In the data rows, the value 128 means zero.
How far apart are the two rows of each pair, measured in a hidden way? 0 means very close, and 30 very far. Two or three weighted sums of its numbers give each row a place; it is the straight-line distance between the places.
[ 99  78 101 147 183 143 185 127 113 136]
[164 159 182 164 108 169 143  89 145  98] -> 7
[164 104 112 147 154 127 116 171 123 136]
[179  87 182 179 149 115 156 152 133 147] -> 4
[147 217 167 179  69  34  22  80  27  18]
[ 99 158 101 147 192 133  90 114 148 179] -> 5
[164 156 101 179 169 207 130  91 156 154]
[109  84 101 147 176  92 176 139 124 171] -> 16
[164 177 150 108 107  99 116  94 116 102]
[ 64 167  66 108 102 164 139  92 168  83] -> 18
[179  58 150 164 130 158 176 139 133 118]
[ 99  67 182  98 161 131 208 113 148 122] -> 11
[ 64 110 150 164 119 118 119 180 121 200]
[ 64  68  66 164 213 119 161 131  99 145] -> 19
[109 147  66 147 131 191 138  86 145 112]
[147  76 101  98 162 119 185 125 137 111] -> 19
[ 64  89 167 108 119 130 116 166 136 139]
[164 147 182 164  47 132 123 207 162 181] -> 20
[ 64 152  66  98 153 181 121  96 148 122]
[109 151 167 108 148 192 134  88 153 118] -> 6
[164 134 112 147 157 147 142 128 125 110]
[164 142 112 164 137 202 144  91 190 158] -> 12
[ 64 119 112 179 102 132  98 199 138 147]
[ 64 105 101 179 110 123 104 175 119 131] -> 6
[147 193 150 164  88  96  76  75  82  54]
[164 199 167 108  95  53  15  85   1  33] -> 7
[179 147 167 108  78  72 157  77 178 225]
[ 64  92 101 164 212 121 156 135  92 154] -> 15
[164 132 167 108  70  41 131  81 125 194]
[109 217 101 179  60  55  43  69  14  32] -> 19
[ 64 104 150 147 167  81 166 154 143 162]
[109  95 150  98 150 133 119 151 105 146] -> 9
[109 120 112 108 158 146 102 177 116 124]
[ 99  95 101 179 188  94 124 160 119 130] -> 7
[164 121 101 179  94  57 135  67 135 196]
[ 99  96 101  62 186 132 140 158 109 137] -> 8
[179 173  66 147  79  91 126  92 115  65]
[179 102 112 108 154 145  85 177 112 131] -> 10
[147 106 167 147 119 163 119 168 123 107]
[179 147 101 179  76  61 126  81 122 139] -> 9
[164  83 167  98  95 169 137 152 141 127]
[164  98 112 164 104 157 147 145 130 130] -> 2
[ 99  99 112 147  94 149 151 154 139 136]
[ 64 153 167 147 106 142 128  83 102  93] -> 7
[ 64 145 182 164  85 137  94 190 150 111]
[164 107 150  62 116 143  97 180 123 147] -> 14
[147  95 101 108 162 109 189 119 129 161]
[109 104 112  98 174 133 140 154 110 127] -> 5
[109 104 182 179 184 125  99 172  95 138]
[ 64  90  66  98 131 156 131 148 124 125] -> 11
[ 99 166 167 147  74  89 131  84 142 124]
[ 64 148 112 108 133 170 129  81 137 145] -> 7
[109 165  66 164 134 150 113  95 106  98]
[147  93 112 164 154 131 181 151 123 163] -> 18
[147  78  66 179 202  95 140 125 126 138]
[ 64 112 101  98 147 159 105 175 113 123] -> 18
[164 142 182 179 149 207 135  92 169 123]
[109 147 101 164 186 173 112 103 138 193] -> 16
[ 64 147 150 147 119 141 124  78 145 136]
[179 101 150 179  85 165 112 173 148 108] -> 16
[164  81 150 108 193 125 138 147 106 139]
[179 123  66  62 102  78 128  77 185 237] -> 16
[164 120  66 179  70  84 150  50 211 255]
[147 101 182  98  69 150 142 194 163 134] -> 10
[109 165 167  98 153 155 104 101 120 110]
[147  80 182 108 143 128 166 144 135 132] -> 13
[179 210 182 179  57  50  36  78  31  12]
[179 136 112 147 118 168 145  86 185 173] -> 3
[147  91 112 108 226 100 164 146 114 142]
[109 103 150  62  67 166 125 183 167  92] -> 20
[147  45 112 164 209 118 172 124 101 164]
[109 161  66 108 125 162 133 105 154 106] -> 21
[164 117 150  98 161  95 172 146 114 153]
[ 64 100 112  62 208 130 116 180 113 105] -> 16
[164 220 167 108  99  38  15  83   0  38]
[109 132 112 164  42 121 172  82 170 105] -> 18
[147  98 150 108 132 125 153 147 131 130]
[179 123 112 108 110 139 131 170 141 129] -> 3
[ 99 104 167 164 117 148 104 198 141 109]
[147 134 182  62  19 117 127 195 190 147] -> 21
[ 99  94 150 179  87 150 131 176 152 140]
[179 110 101  62  99 114 151 179 157 157] -> 23
[109 144 182 147 136 132 138  79 162 134]
[ 99 128 101 108  87 131  95 193 152 134] -> 9
[179  84 182 164 202  72 137 156 114 153]
[179 149  66  98 147 174 138  86 192 171] -> 19
[147 174 150  98 140 167 128  90 151 114]
[109 123 101 108 130 135  98 189 130 129] -> 3
[164 149 112  98 182 174 114  96 140 161]
[164 170 101 147 124 115 109 100 118  88] -> 3
[164 119 167  62 186 151 144 159 110 117]
[109 147 112  62 135 143 131  93 186 193] -> 17
[164  76 101 108 146 145 124 161 124 121]
[ 64  75 150 108 178 108 179 137 126 151] -> 14
[ 64  95 101 179 158 141  97 178 111 137]
[164 115  66 147 169 149 127 133 115 137] -> 8
[179 133 167 179 147 155 130  82 160 220]
[147  88 101 179 153 135 158 127 118 121] -> 10
[109 184 167 179 151 138 132 117 192 144]
[109  87 112 147 150 137 130 155 114 124] -> 14
[164 214 182  98 109  30   0  97   0  33]
[ 99 162 182 164  69 132 116 211 163 149] -> 10
[147 102 182 108 107 168 106 175 132 122]
[ 99  71 101 108 152 139 167 135 131 123] -> 2
[179  84 167  62 183 114 153 124 110 131]
[179 111 112 147 123 126 141 170 133 160] -> 10
[ 64 142 167 147 151 184 134  93 153 130]
[179  99  66 164 152 147 105 160 110 133] -> 15
[109 230  66 108 111  46   3  71  47  64]
[179 181 101 147 181 166 109 116 169 171] -> 12
[147 224 112 179  41  71  40  55  44  17]
[ 64  93 150  62 133 149 156 150 131 127] -> 14
[ 64 109  66 147 146 124 182 164 140 142]
[179 107 182 179  82 151 112 179 144 140] -> 15
[147 131 150  62  83 142 123 175 140 123]
[179 106  66 179 146 130 140 170 125 122] -> 14
[164 155 101 147 115 171 143  93 200 124]
[179 144 101  62  62  87 140  70 129 134] -> 15
